rotation steps, each row followed by its count of steps:
The counts run from 0 to 270.
[ 10 -15 -13 -30  -1  14 -10  -8  22  -1  22  -6  30  21  15  -1 -20   4
 -11  15   3   4 -16 -14  16   4   1  21   2   2  36 -21  36  13   9   3
  17 -13 -23 -19   4  22  33 -15   1 -13 -22   0  22  32 -15   3  17  40
 -12 -25  24] : 56
[ 21  15 -15 -16  24  -3   7  -2  17   8  42  -8   7  -3  11   1 -19   8
 -18  20  -6   9 -18   4  36   5 -22  -3   7  12  21 -32  21   5   3   0
  11   1 -35 -13  15  22  32  -5   3 -30 -38  15  13  35  -7  17  -3  20
   4  19  16] : 201
[  1   7  -9 -30  -3 -11  -7 -24  12   2  48  12   6  -2  24 -15   5  -7
  -2   4  12  -7  -3   5   0   6 -18  10   8   4   1 -17  14  23  -8  -4
  31 -30 -23 -21  33   8  22 -24  33  -5  -1 -29  13  33  26   5  22  29
  21  -1 -16] : 234
[ 15 -15  -4 -34   2   6   6 -17  12  13   3 -16   3  20  40 -16  22  -8
  35  10  18  11 -36 -13 -14  -5 -14  18 -15 -11 -16 -15  21  28  12  21
  -8  -7 -19 -23  48 -19   1 -13   8   5   6   1   9  32  20   7   0  10
   2  -6   2] : 148
[ 37  -5   3 -30   7  12   6 -15  16   4  24  -7   3  -9  30 -10  28   9
  14  40  17  -5   7  -7  14  -7   1  -6   4  24   5 -46   9  29  -6 -10
  16 -38   1 -21  21   8   1 -15  32  -6  14   9  11  31  11   2  15   5
  -8   5   1] : 42
[ 32   4  15  -9   6   2   5 -16  12  29  21 -27  -1 -13  32 -20  28  14
   3   9   1  19 -12  10  16 -15 -27   0  -7   5 -22  -9  -2  33  12  13
  -5  20 -24 -20  34  -5   2  21  21  -5   1   4   0  34  33  22  -3   2
   7  -3   4] : 113
[ 19  -9   7 -25  -2   2   8 -10  10  18  -3 -22  -1  18  25  -8  11 -14
  38  35  13  27 -38  -8 -11  10 -11   6   2 -15  -7 -12  23  21   3  18
 -28  -3 -10 -28  57 -12  17  -7  -4   8 -10   8   5  30  21  15 -10  26
   1  -8  14] : 149
[ 13   5  13 -17  -3 -10 -17 -20  20  -3  17   3  18   7  33 -21 -12   5
  -9   4  12  19  -2   2  14  15 -22  14  18   3  10 -19  17  17  -5   9
   7  -7 -11 -31  24  -5  42  -1  28   7 -15 -19  29  40  14  10  25  30
  20  -9  -5] : 239
[ 22  -3  33 -21  25  18   7 -26  22  17  15  -1  -4  17   0 -11  30  -9
   6  28  18 -16  -2   4   6 -22   4   5  -5  16  -5  -4  12   9   1  10
   5 -10 -27 -31  28 -17  24 -17  45   7   2  28   4  25   1  30  14  -8
  -4 -28  -4] : 219
[  8 -11  -7 -24 -10   9  13 -12   8  21  10 -18  -5  14  36  -4   0  -1
  24  32   7  13 -38 -21 -13   5 -10   2   2 -27  -8 -13  32  16  -3  14
 -12   2 -23 -17  51   4  10 -16 -11   0 -15   2  -7  23  12  20  -7  39
  13   1   7] : 150
[ 10 -14  -6 -12   4  15 -10  -7   3  -4  56   2   7  13  43 -19 -31  12
  11   3  14  -9 -18 -17   9 -10  -9   3  -8  -5  -8 -39   8   4  -3  10
  16 -28 -31   3  13 -29  16  -9   8  -3 -17 -14   2  11  -2  36  -2  15
  14  16  25] : 163
[ 20 -12 -20 -28   1  16  -2  -3  18  19  -9 -11   5  10  21 -10   5  -5
  19  30   8   9 -41 -12 -22   9  -3  -2   5 -28  10 -12  38  19  13  14
  -5   7 -24 -17  59   9   6 -27  -1  -9  -2  18  -7  10  15   8  -8  28
   5 -11  12] : 146
[  5  13  22 -31  -6  -6   2 -29   7   8  22  -3   5  10  18 -14  23 -10
   2  23  16   9   0  15   3  -2 -16  -1  17   8  -4 -18   6  10 -13  -2
   3 -35 -15 -40  39  -2  29 -10  38   4   1 -11  15  40  19  12  21  26
  14 -12 -13] : 231
[ 21   5 -10 -35   3  20 -27  -1  34  15  15 -16  19  13   2   3 -10  18
 -14  -1 -24 -10 -14   9  14  -1   4  12  20  -4  31  -7  29  23  13   5
  23  30 -38 -35  25   0  20  10  14 -21 -16  15  10   4  20   8  -9  30
  25 -16   4] : 99
[ 39   4   3 -17  10   6  -1 -15  15   6  63 -16  -2 -28  35 -32  11  13
   0  -1   4 -10 -13  10  13 -19 -19 -18  -3  11 -12 -27   3  23   1  -6
  15  -9 -37  -1  18  12  -6  -4  16   2  10 -10  -9  25  38  26   4  -3
  17  13  20] : 120
[  7 -25 -25 -13  10   7 -19 -15  24   8  37 -11  22  24  -4   1  -4  12
   2  15   0   2 -22 -17   9  -1   1  28  -3 -14   9   0  43  19  22   5
  21  14 -40 -18   9  -2  33 -31   8 -28 -21  19   1  16  -4  23   7  16
 -10 -15   6] : 64
[ 50   7  20 -14   8  11  -3 -12  20   3  39 -15   2 -18  43 -31  -4  13
  -6   2  12 -16  -7  10  14  -6 -12 -20 -17   9   8 -30   7  19   3   5
  20 -15 -30   2  23  16   2   3  13  20   1 -10   5  28  26  22   3  -4
   4  -2  12] : 124
[ 30  11   6  -6  -5  14  21 -10   6  29  46 -29  -2 -20  30 -18   8  11
   0  20  -8  -8 -20  -2   9 -17 -17 -13  -2  -4  -8 -10  14  31   5   9
   1  18 -30  -1  33  29   6   8  -4 -12  -6   7 -10  17  21  30  -7  22
  17  -4  19] : 115
[ 28  -2   2 -24 -17  30  -9 -15   8   5  38 -19   2 -20  24  -1  11  22
  -3  32  -7  -4  -1   0  11  -6  15 -11  29   2   4 -37  21  27 -18 -15
  12 -24 -21  -9  28  21   1  10  11 -19   2   8 -21  -1  19  10 -12  38
  10   7   7] : 268
[ 42   4  29  -9  35  21   2 -19  27  17   5 -16  -3   6  -4  -3  14   1
  -3  34  11  -9   0   7  19  -9  -1  -8   3  11  16 -12  26   4   9  16
   4   5 -23 -30  25  -9  34 -15  38  -1 -19  38   5  21  -4  20   0  -7
 -10 -19   3] : 216
[  1  10 -16 -40   5  18  31  -6   8  27  16 -21  -3  -6  27   3   0  11
  -6  34  -6  13 -12  -7  19  10 -17 -17  -2   5   9 -32  16  17   0   3
  -8 -13 -14 -35  29  20  28  15   4 -38 -29  18  17  34   8   7 -19  32
   7   5   1] : 193
[ 32  -7  20 -16  15  17  23 -16  22  14   5 -18  -6  -7  22   5  15   7
   9  47  14  10   1  -9  17 -16   0  -2  12  14   0 -32  13  16 -19   6
 -15  -6 -14 -23  20  -7  16 -11  42  -8  10  40   0  10  -3  23  -1  10
  -5  -3  19] : 35
[ 10  18  12 -30  -4  -1  -7 -22   9   7  24   2   1   5   7  -6  10  -7
  -5  42   1  13   5  15  -2   8 -13  -2  27  -3   5 -15  24  10 -23  -9
   3 -32 -14 -39  39  18  46  -9  20   0 -11  -2  -2  30   8   7   3  42
  26  -9  -7] : 232
[ 26 -17  -7 -15  13  44  -8 -10  18  -4  31  -7   0  16  33  -7 -44  21
  -6  13   5 -27  -8 -28  24  -4   8  -3   3  -7  24 -36  23   1   3  17
  23 -10 -29 -11  13 -22  27  -4   2 -19 -21  10   4 -10  -6  22 -15   3
  17   7  27] : 170
[ 20 -22  12 -27 -18  31   6 -27   4  18  46 -21  -1 -14  36  -5  25  19
   5  17   3 -26   3  -7  11 -28  14  -2   4   6  -6 -28   8  34 -10  -1
  17 -19 -25  -5  29   2  -2   5  22 -12  18   3 -12  -2  24  20   0  35
  15 -13   7] : 265
[  3 -14   5 -33  16  28  -5  -9  23  -7  29   2  -4  29  30   1 -19   8
   8   1   7 -35 -10 -16  16 -14  24   9  -2   5   9 -35   6   8   2  11
  28 -18 -26 -23  12 -42  -2  -7  27 -11   6  22  15 -11   9  33 -11 -13
   7  -1  13] : 175
[ 44   8  -4 -26   4  18 -24  -3  30 -11  40  -1  14  -9  10 -20 -25  -3
   1   1   4 -33 -22   6   2  -5  15   1  12  -3  28 -31  11   6   7  -8
  27  -8 -42  -3  21  25   3 -19   4  15   6  -1  -4   2  27  18  -1   7
   9  -9  27] : 131
[ 23  -7  17 -21  17  28  -6  -1  35   0   9 -10   1  22  23   5 -30   5
   8  21   1  -9  -4 -13  17   6  24  -1  27   5  14 -39  19  -8  -8  20
  -4 -12 -27 -25  15 -37  36   2  24  -6 -12  35   9 -13   3  35 -20   7
   7   1  27] : 173
[ 13  14  -4 -24  19 -14   5   5  17   6  39  -7   7  -5  13  -2  -6   4
  -6  25  -3  31 -17   3  31   7 -17  -6   7  19   9 -38   6   5   1  -6
  -8 -14 -26 -28   5   7  34   4  21 -23 -27   9  24  49   3  12   1   2
   4  24  11] : 200
[ 19 -21 -10  -2  -3  14 -14 -31  -8  14  53 -26  -7   4  15 -12  27  24
   3  33  11 -14   5   5   7 -13  -2  -6 -14  -6 -21 -11  26  20  17  -2
  25 -16 -31 -13  25   0  26 -19  12 -27 -27   6 -23  11   8  28  -9  13
   7   1  -9] : 76
[  6   5   4 -42  11  -2 -33  -7  38  -1  19  -1  26   8  17  -7   2  11
  -6 -20 -21  -1  -7  13  15  -8  12  29  13  13  13 -20   5  29   6   0
  29   3 -26 -35  18 -25  17  12  39  -9  -4  -7  19  18  34   9  -3  -2
  23 -12  -6] : 97
[ 11  15  -1 -23  -3 -17 -18 -23  12   1  26  12   6   8  12 -15  16  -1
   7  25  14  20   2  14   5  17 -24  11  19   8   0 -21  16  23  -8  -7
  16 -29 -14 -30  32   3  40 -15  28  -2 -10 -21  12  40  18  -1  18  28
  14   1 -17] : 235
[ 17  -1  -7 -17   2  -8  -1 -13   2  15  25 -13  -4   1  25  -2  10 -11
  35  36  10  36 -31  -5  -5  11 -11  -1  14 -11 -25 -28  18   6   1   6
 -26  -6 -17 -18  50 -13  25 -14   3  -2 -14   2 -12  30  18  16 -16  23
  19  18   8] : 153
[  6   0 -13 -10 -13  12 -11 -17  11   1  44   4  20  16  26 -15 -31   8
 -18  -7   2  -2 -13 -11   5   1 -14  14  18 -15  11  -5  28  24  -5  12
  23  -1 -39 -18  24  12  42  -7  15  -9 -10 -21  16  27   4  19  21  44
  23 -17   4] : 241
[ 36 -16  20 -21  14  20  20 -13  16  12  20 -14   0  -1  32 -11  22   0
  11  31  20 -13   8 -10  13 -27   1   1  -3  17 -10 -22  11  28  -9  11
   0  -5 -18 -14  18 -14  -4 -10  43 -11  25  25  12  14   1  27   8  -7
 -10  -5   7] : 34
